(in the rows, 128 means zero)
One turn sends every row of this set to another row. A few are shown first. Where does it send the rows asked after them?
zogo: [142 134 144 139 141 109 129 119  84 122 104 152 111 125 106 140 127 160
 143  94 143 111 112 131 115  99 143 118 136 127 108 114 146 101 136]
zamep: [158 116 148 117 140 113 114 120  87 125 136 133  94 144 127 167 121 167
 158 130 138 122 112 123 138  99 142 123 145 125 116 119 126 101 134]
nug: [151 112 147 139 149 104 100 120  89 136 119 142 107 116 134 149 123 157
 133 131  99 125  99 121 108 110 133 127  94 132  99 136 139 115 119]
gozo: [149 114 159 116 142 117 108 125  72 139 137 131 122 148 135 157 111 175
 149 120 134 111 107 123 118  97 141 130 131 120 104 120 126 103 109]
lut: [150 118 152 121 143 119 140 126 103 145 141 108 133 132 125 134 124 156
 150 126 113 100 113 129 118 108 147 129  92 126 121 126 141  92 118]
gebi: [156 123 144 129 147 105 105 128  95 139 123 142  94 111 134 148 131 148
 131 148 113 134 102 128 105  97 149 139  95 139 119 122 144 113 128]
Gaz: [159 130 138 135 140 115  93 131 105 136 125 118  92 124 125 138 133 176
 115 104 134 124 128 154 123 116 148 120  88 123 144 124 143 120 132]
Tet: [161 116 157 158 134 124 137 140  79 131 109 109 107 130 131 119 129 150
 129 108 150 123 116 134 116 106 147 122 114 129 116 119 155 125 111]
soz: [149 121 144 138 136 108 115 121  86 124 113 160 116 120 120 141 120 145
 138  98 153 116 107 142 128 108 147 117 135 126 102 119 139 101 125]
gadub: [154 111 159 121 142 111 137 120 109 132 146 117 121 134 132 143 129 150
 159 118 111 110 114 133 133 121 137 115  92 126 111 130 137  90 130]
Samom: [157 115 143 135 147 117 117 142  78 137 118 114  87 124 133 125 136 162
 146 130 160 128 135 120 110 122 139 132 124 125 141 125 138 120 112]
Sipev: [151 117 147 144 141 125 116 134 104 134 156 134 103 121 126 118 131 171
 137 142 150 119 125 148 127 114 140 114 116 126 135 109 150 139 125]
Tek: [157 127 149 133 140 111  92 126 101 132 129 118  96 126 130 138 132 179
 117  90 133 122 117 153 115 118 142 118  76 125 128 128 141 121 128]
zizos: [148 120 141 143 144 105 110 131  83 128 114 141  95 116 128 152 126 161
 137 137  89 129 105 119 131 113 134 121 110 130 121 135 150 110 137]
pum: [153 127 158 137 145 112 135 136  72 129 110 103  95 135 128 123 136 174
 145 101 146 116 117 110  98 114 134 129 117 128 121 131 142 125 124]
neka: [162 103 163 136 146 112 112 134  84 132 120 124 100 136 148 126 137 151
 143 106 153 132 135 130 114 133 127 118 114 122 110 130 129 123 110]
zized: [148 126 149 143 136 115 128 132  95 118 157 124  88 117 121 124 130 182
 147 131 148 114 103 135 129 113 138 113 117 133 133 119 155 138 142]
nogar: [156 133 138 132 140 110  97 128 101 130 122 112  92 129 123 139 131 186
 120  93 126 117 120 142 124 123 141 116  93 122 138 136 137 123 140]
Kuve: [153 118 149 128 138 118 146 126 107 131 143 111 113 125 122 142 128 150
 157 133 116 110 110 134 137 107 149 121  96 131 129 122 152  87 133]
Vetuz: [143 122 147 123 141 101 105 127  78 123 124 164 101 115 127 146 125 154
 150 107 161 122 112 138 124 116 143 123 132 127 116 120 137  94 126]
Dopo: [148 118 169 137 142 114 120 126  98 128 156 131 117 135 135 117 130 180
 140 107 138 111 111 141 113 121 126 108 104 125 102 121 141 143 128]
torag: [153 136 159 116 147  98 115 135  91 135 119 140 100 129 138 145 136 156
 132 127  96 133 107 124 106 102 143 134 100 134 115 124 139 116 148]
bet: [134 129 153 117 150 104 105 129  72 134 120 162 112 123 124 140 127 167
 149 103 154 116 123 132 102 111 139 130 126 122 118 115 136  96 118]
Navi: [151 127 150 134 142 111 112 143  86 143 112 143 117 128 136 140 126 151
 121 135  87 130 116 132 124 107 146 128 110 126 121 124 145 116 132]
sodo: [146 119 154 131 140 124 119 128  73 133 136 129 104 136 122 161 118 175
 152 137 140 118 109 130 122  78 150 133 127 127 123 103 152  95 113]
Vipa: [162 109 152 133 139 127 117 117  98 136 129 137 117 150 126 158 121 152
 142 129 135 123 124 142 132  87 147 121 135 123 103 103 133 104 117]
koti: [156 128 139 139 137 111  95 127  96 126 129 113  85 116 124 143 128 182
 121  99 137 120 107 148 125 116 146 118  83 128 138 132 149 118 132]
meb: [150 118 150 143 139 124 118 133  99 141 150 126 126 129 127 110 121 176
 128 126 142 104 114 140 116 115 139 116 116 122 118 120 140 147 116]
zan: [164 112 161 150 137 111 132 134  83 113 119 118  79 127 137 133 140 150
 148 106 154 137 119 133 131 120 134 112 116 132 117 125 152 118 132]
pud: [146 127 155 129 146 109 123 125 100 121 153 126  95 132 124 123 136 190
 151 116 138 111 116 126 115 124 124 110 118 126 121 126 137 142 147]
Ges: [135 135 143 131 147 113 119 128  78 134 108 155 112 123 108 137 129 167
 143 109 149 112 125 131 104  97 146 130 132 123 126 106 148  97 123]
tizub: [150 120 167 129 144 118 127 113  86 123 131 131 105 152 122 163 128 174
 157 111 127 119 113 129 116  82 135 120 122 127  97 105 143  99 130]
kerep: [157 126 135 141 136 116  92 129  97 136 123 113 103 122 125 136 122 180
 111  97 130 114 113 148 125 119 147 118  89 122 134 136 141 123 123]
mizov: [154 107 145 120 144 118 127 126 109 143 149 119 121 125 131 140 125 147
 156 141 122 111 122 135 134 120 145 124  97 125 130 126 136  88 116]
Dit: [148 120 148 110 148 110 135 124 103 136 147 110 110 128 125 143 130 164
 166 132 117 106 114 119 122 118 140 128  96 128 131 132 136  88 131]

Samom turns into Tet
Vetuz turns into Ges
Now find these:
gozo turns into tizub
kerep turns into Tek
torag turns into zizos
Kuve turns into mizov
Dopo turns into pud

One turn sends every row of this set to another row. A few are shown first. Where does it send the rows asked after them?
gevit: [136 106 112 139 124 138 133 124 167 134 106 137]
Biti: [115 129 138 152 106 157 130 126 122 125 128 149]
Nifal: [137 108 131 150 114 147 115 128 119 144 138 148]
metor: [117 110 125 154 108 149 116 117 126 151 120 157]
pifi: [133 125 131 134 131 141 133 123 154 118 107 115]
Rin: [118 118 134 150 106 159 132 127 121 134 131 155]
gazol: [135 136 118 133 117 155 153 119 155 140 112 132]
segel: [123 113 144 150 104 147 126 129 124 135 134 148]
fomus: [126 130 146 153 109 143 116 126 123 123 132 137]
vavu: [129 107 138 149 108 148 123 130 121 142 136 151]
dov: [136 119 114 140 125 135 128 122 168 124 104 130]
Nokaz: [130 113 117 140 120 136 135 124 169 127 103 135]
zonim: [129 130 120 158 119 144  98 112 124 138 119 141]
Rufi: [140  96 119 129 132 147 140 127 150 142 113 132]
zumi: [130 120 116 156 119 146 101 113 123 147 122 147]
gim: [132 117 117 140 122 135 132 123 169 124 103 132]
Rafu: [113 134 135 158 107 143 110 114 128 131 115 142]
gir: [139 108 109 139 126 137 129 124 166 133 107 136]
Geve: [120 137 137 153 111 155 122 123 121 119 128 142]
fupo: [145 130 109 132 124 156 147 118 152 147 115 134]
Dagi: [136 134 122 153 123 155 109 121 116 127 134 141]
Lali: [126 112 126 149 112 161 127 127 118 140 134 157]
Kapup: [140 112 108 139 128 137 126 122 166 130 107 132]
gebeb: [137 131 115 132 118 156 154 119 155 144 113 135]
lod: [110 116 133 155 103 148 120 117 129 144 117 154]
Let: [143 116 129 151 119 146 108 126 118 139 139 142]
dokos: [147 103 114 130 138 145 130 125 148 139 113 127]
koto: [145 140 111 134 126 154 142 116 153 140 114 128]
Fezi: [141 142 114 134 123 153 145 116 154 137 112 128]
did: [121 122 148 152 104 144 123 129 125 128 132 143]
Pelal: [134 131 139 153 115 142 109 124 121 125 134 135]
rebe: [143 123 122 133 138 141 125 122 150 122 110 115]
sel: [122 135 128 159 114 143 103 112 126 132 117 139]
rige: [141 125 132 153 119 143 105 124 119 131 137 137]
kel: [126 119 135 132 124 142 142 125 156 120 106 121]
fam: [126 112 119 155 114 148 108 116 123 152 121 153]
Zudin: [125 108 134 131 122 145 148 127 156 128 107 128]
Kisen: [136 140 118 134 120 154 149 117 155 137 111 129]
Rugeg: [131  99 127 129 125 147 147 128 154 137 110 133]
zimet: [108 126 136 157 103 146 117 116 130 136 115 148]
rek: [132 108 115 139 121 138 135 124 169 131 105 137]
Vabi: [134 115 119 150 119 160 119 125 116 142 136 154]
Fifon: [141 128 112 131 121 156 151 119 153 147 114 136]
Ditu: [148 113 116 132 141 143 125 122 148 131 113 120]
Zizo: [128 140 130 154 117 154 114 121 119 120 130 139]
guf: [146 135 108 133 126 155 143 117 152 144 115 130]
nel: [139 123 117 151 124 158 112 123 115 136 135 148]
nes: [139 116 111 140 128 135 125 121 167 127 105 130]

did turns into Nifal
lod turns into zumi
Now find these:
Nokaz turns into gir
Zizo turns into Rin
Rugeg turns into Ditu
Fezi turns into gebeb

